Named turns come first, each shown by rows before and after it. Which turns, in which order, take the first row of each pair that follows to the second? Write the first one first, as in the answered first pair.
H:
[-11 -18   0  -1  -2  -5  14  -1  -1   4  -2  -2 -10   8  -6   4   7  -6
   3   2   0   4] |-> [ -6  -7 -10  -5  12 -14  -4  -7   5  10  -7  -2  -6  -1 -10   4   1  -6
  -2  -5  -3   7]
[-7 -7 -2  5 -5 -7  5 -8  8  4  3  3  1 -1 -2  0 -2 -6 -3  0  3  8] |-> [ -7  -3  -3  -4   4  -4 -10  -5   7   4   1   3   3  -6  -5   1 -10  -6
   1  -4   0   0]
[ 0  1 -8  3 -6  4 -8  6  4 -3 -1 -1 -9  3  6  9  2  2 -1  3 13  3] |-> [  0   3  -9   3  -4   3 -10   5   5  -3  -2  -2  -9   1   4   8   1   2
  -1   2  12   3]
X:
[ 1  3  3  4  1  8  3  7 -4  0  1 -3  1 -2  3 -7 -1  3  1  3  0 -9] |-> [ 3  2  0  1 -3  8  6  7  2 -2  0 -2  1  0  8 -6  1  6  0  1 -1 -3]
[ -3  -3   4  -7  10 -12  11   5  -5  10   4   9  -1  -3   3  -2   1  -7
  10 -11  -4  11] |-> [ -1  -4   3  -8   8 -10  13   5  -3   9   4   9  -2  -1   4  -3   2  -6
  10 -11  -5  13]
[  7   3 -10   1  -1   8   4  -6   6   1  -3   4   4   8   4  -1  -3   8
  -5  -3  -1  -2] |-> [ 3  4 -8  2  7  4 -5 -7  7  4 -3  5  6  0 -1 -2 -7  4 -6 -2 -1 -9]
[  9   5  -7   5   6  -1  -2  -9   1   7   8   1   8   6  -9   1  -1 -10
 -11  -4 -14  -2] |-> [  9   3  -2   7   4   0   1  -4  -8   7   8   0   5   8 -11  -1   0  -9
  -9  -2 -14  -6]
P:
[  0  -8   3   4  -8  10   8   6  -5  -2   0   8   0  -1   0  -2  -9  -8
   3   8   3 -18] |-> [ -8 -11   0   1  -7   1   3  -3   6   0  -2  11   3  -5  -1   5 -11 -16
   0   5   3 -10]
[ -6  -5 -10  -6 -12  16   0   4  12 -10  -6   4   1   5  10   5  -6   2
   3   3   0  -3] |-> [ -5  -6  -8  -3 -10  20   3   6   9  -9  -4   3   3   3   9   0  -5   1
   3   6   0  -9]
[  9   6  -4  -2  -3   8   4  -4   9  -4 -11  -9   5   2   4  -1  -3   1
  -1 -10   6   0] |-> [ 8  9 -2  2 -1 11  5 -1  6 -3 -9 -8  6 -1  3 -5 -3 -1 -2 -6  8 -6]
V:
[  2   2   5   4  -3   9  -3   2   1  -3   0  -2   9  -5   1  -9  -6  -3
  -1   1   3 -10] |-> [ -1  -4   6   6 -11   5   9  -2   4  -3   1   0   5   1   2  -4   1  -6
  -1   3   5  -2]
[  5   1  -1  -4 -16  -4   9  -1  -1  -2   3  -2  -6  14   3  15   6   2
   5   5  -3   9] |-> [ 11  13  -7 -13  -1   3 -11   3   3  -2  -1  -5   2   4   2  11  -8   7
   5  -2  -6  -1]
[ -7  -1   6   0   5 -10  -9  -1  -4   3   7   3   3  -1  -9   4  -3  -8
   6  -3   3  -4] |-> [ -8  -3   4   1   2 -12  -5  -5   0   2   7   3   1   2  -6   8   1 -11
   4  -3   5   1]
Pairs:
Between the rows of a pair lie 2 to 4 turns.
[ 0 -2  4  8 -1 -5  9 -2 -9  5  5 -1 -6  1 -5 -1  4 -2 -2  2  1 -2] |-> [ -2   0   7   0   5  -1  -1   2 -12   3   6  -4  -3  -3  -6   0  -4  -2
   3   0   0 -10]
H then H
[ -5  13  -7   7  15   0 -13  -9  15   6 -10  -5  12  -8  -4  -5  -8  -8
 -17 -10  -5  -4] |-> [ -3  13  -8   8   8  13  -6  -2  20  -1 -11  -6  14  -5   3 -10 -10  -3
 -17  -7  -2  -8]
H then H then V
[  7   9   1   9   7   6  -6   4  -5  -1  -2  -4   4  -4  -2 -13  -6   2
  -4   3   1 -12] |-> [-10  -2   8   3  -1   8  -3   6  -2  -6   2  -3   5  -3  -2  -7  -7  -8
   2   7   3 -14]
P then H
[-7  3 -4 -1 -5  6 -1 -6 21 -8 -7 -2 -4 -1 14  0 -3  0 -5 -1  3 12] |-> [-10   0   1  -5  -7  13   0  -1  17 -12  -6  -2  -4  -1  15  -1  -5   0
  -1  -1   3   6]
H then H
[  0  13 -11  14  10   8 -18 -10  13   2 -11   2  13 -13  -3  -6 -10  -6
 -12   1   0 -13] |-> [ -8  -2  -6  15   1 -16  -6 -24  15   6  -6   7   2  -5 -10  11   5 -17
 -10   1  -3  11]
P then V then V then X
[ -5  14   6  14   5 -15 -13  -2  -3  11   4   2  -5  -3  -8  -6  -5  -8
   0   7   3   1] |-> [-7  7 13 17 -6 -9  1  2 -7  6  8  4 -9  5 -5 -6  0 -9  4 13  5  0]
H then H
[ -3  -8   8   3  -4   7  20   5 -11   2   2   2 -10   8   3   0  14   2
   6   6   6   1] |-> [  2   4   8  -4  10  14   1  13 -16   2   0  -2  -3  -1  -1  -8   0   8
   8   1   3 -15]
V then V
